(in the rows, 128 means zero)
One turn moves each row of this set onto another row. After a few examples, where does it send each row asked below?
K_133: [142 122 125 153 154 178 106 160 131 137 136 150 115 150 133 120  88 143
 153 123]
K_252: [131 124 144 122 148 177 119 118 122 140 125 156 122 146 114 115  88 147
 127 113]
K_194: [145 141 143 130 162 165 112 140 142 132 162 117 120 133 140 114 122 161
 138 121]
K_659: [108 126 135 150 128 161 143 185 142 116 132 167 112 103 128  99 117 133
 138 136]
K_697: [122 132 144 145 132 169 143 138 129 107 111 149 118 104 110  98 118 133
  97 128]
K_41: [110 120 121 147 119 172  96 154 166 131 147 173 127 113 140 103 130 156
 149 116]
K_929: [137 135 111 160 139 176 102 126 156 116 143 148 141 130 131 104 123 164
 134  99]
K_814: [123  93 154 114 123 170 131 130 135 118 134 172 102 120 114 103 108 142
 121 115]
K_442: [118 149 127 147 127 172 102 132 127 134 121 123 122 136 136 111 114 146
 164 107]
K_253: [123 126 154 130 128 137 138 150 148 124 138 180 110 104 149 108 128 124
 160 120]
K_358: [135 157 157 144 148 155 103 151 128 138 142 165 112 138 160 128 112 149
 142 124]
K_372: [119 132 105 153 158 165 138 166 130 130 136 150 133 126 144 113 114 151
 161 114]
K_156: [130 126 155 150 142 179 106  98 139 128 133 151 122 134 129 119  92 146
 127 102]
K_81: [135 105 165 150 131 173 121 121 143 101 132 167  98 115 109  98 106 133
 116 119]
K_812: [118 136 121 140 152 171 104 155 126 147 135 180 148 136 119 116 115 135
 132 123]
K_84: [122 115 129 141 133 189 110 175 150 112 122 133 117 110 137 112 127 137
 172 123]
K_25: [138 126 117 159 149 158 119 177 146 111 146 159 136 138 111  94 118 132
 130 125]
K_439: [120 116 138 120 138 189 133 146 142  87 133 165  99  93 115 112 130 136
 140 127]
K_917: [151 137 160 120 172 159 135 124 132 108 134 151 119 135 130 110 120 154
 123 112]
K_387: [111 144 125 145 150 157 107 137 121 131 126 128 129 142 132 120 112 121
 157 112]
K_72: [130 138 150 158 124 187 101 126 142 121 134 161 146 114 109 102 123 140
 106 113]
K_961: [121 154 144 135 120 175 128 108 114 108 136 147 113 120 111 111 115 145
 127 105]
K_524: [131 131 139 161 120 161 112 155 152  98 119 189 120 122 124  95 119 135
 113 119]
K_468: [111 117 126 156 128 164 138 161 167 101 145 143 110  92 135  95 127 145
 139 124]
K_841: [154 132 153 144 133 159 139 149 152 115 141 134 112 103 114  80 132 141
 153 134]
K_73: [ 99 121 138 129 123 166 135 122 144 116 114 161 113  92 134 108 126 143
 109 118]
K_881: [127 125 153 137 120 186 138 156 130  81 136 168 110  98 119 115 124 129
 131 114]
K_952: [136 117 141 131 141 147 107 165 145 123 134 159  91 124 166 114 135 154
 147 128]
K_371: [129  83 133 138 123 172 119 165 152 115 157 155 100 117 137 109 113 143
 147 117]
K_76: [153 121 115 142 162 152 130 137 138 121 154 138 119 110 145 117 138 137
 160 116]
K_686: [126 117 134 152 137 173 119 182 140 100 122 144 124 122 143 120 121 117
 162 113]
K_198: [129 143 185 126 141 179 110 122 132 137 139 167 122 113 139 117 125 158
 133 116]
K_117: [168 148 126 130 139 163 134 135 122 120 116 147 123 127 151 127 115 145
 127 110]
K_629: [121 122 111 113 149 162 119 127 143 119 116 180 131 133 122 109 121 150
 113 113]
K_781: [154 114 165 136 138 157 125 140 143  93 122 160  99 117 147  99 140 156
 127 111]
K_330: [132 107 182 119 147 168 119 153 130 128 137 161 114 105 124 105 142 134
 127 133]
K_851: [127 151 129 166 147 179 123 116 118 126 105 153 132 119 136 114 113 151
 125 108]
K_242: [152 144 143 155 124 172 117 160 115 145 140 165 119 107 142 113 129 142
 164 128]
K_916: [118 139 126 180 144 182 117 155 139 134 145 142 136 108 142 110 119 149
 162 117]
K_706: [131 112 129 155 140 181  98 142 147 137 156 137 124 135 147 126  97 146
 155 106]
K_767: [106 146 136 122 143 166 124 105 116 114 135 160 108 117 111 118 116 133
 132 118]
K_872: [140 100 143 162 134 173 112 173 143 110 144 164  95 122 124 104 106 130
 143 134]
K_288: [140 142 146 133 149 183 104 121 135 149 134 140 129  94 140 135 126 129
 136 132]
K_292: [110 132 124 133 154 179 130 119 117 146 124 141 146 114 128 119 121 146
 126 109]
K_626: [138 136 167 112 132 159 144 143 140 129 132 138 136 108 122 112 115 116
 117 123]
K_532: [149 120 162 149 140 160 108 174 136 124 156 126 115 119 136 105 136 135
 133 132]
K_488: [142 147 153 128 132 160 125 117 163 114 103 160 101 103 144 108 117 145
 134 127]
K_542: [113 104 126 116 131 171 117 147 163 122 144 156 132 109 108  93 135 143
 118 125]

K_439 moves to K_767
K_781 moves to K_198
Now these:
K_242 moves to K_841
K_542 moves to K_629
K_697 moves to K_851
K_81 moves to K_156

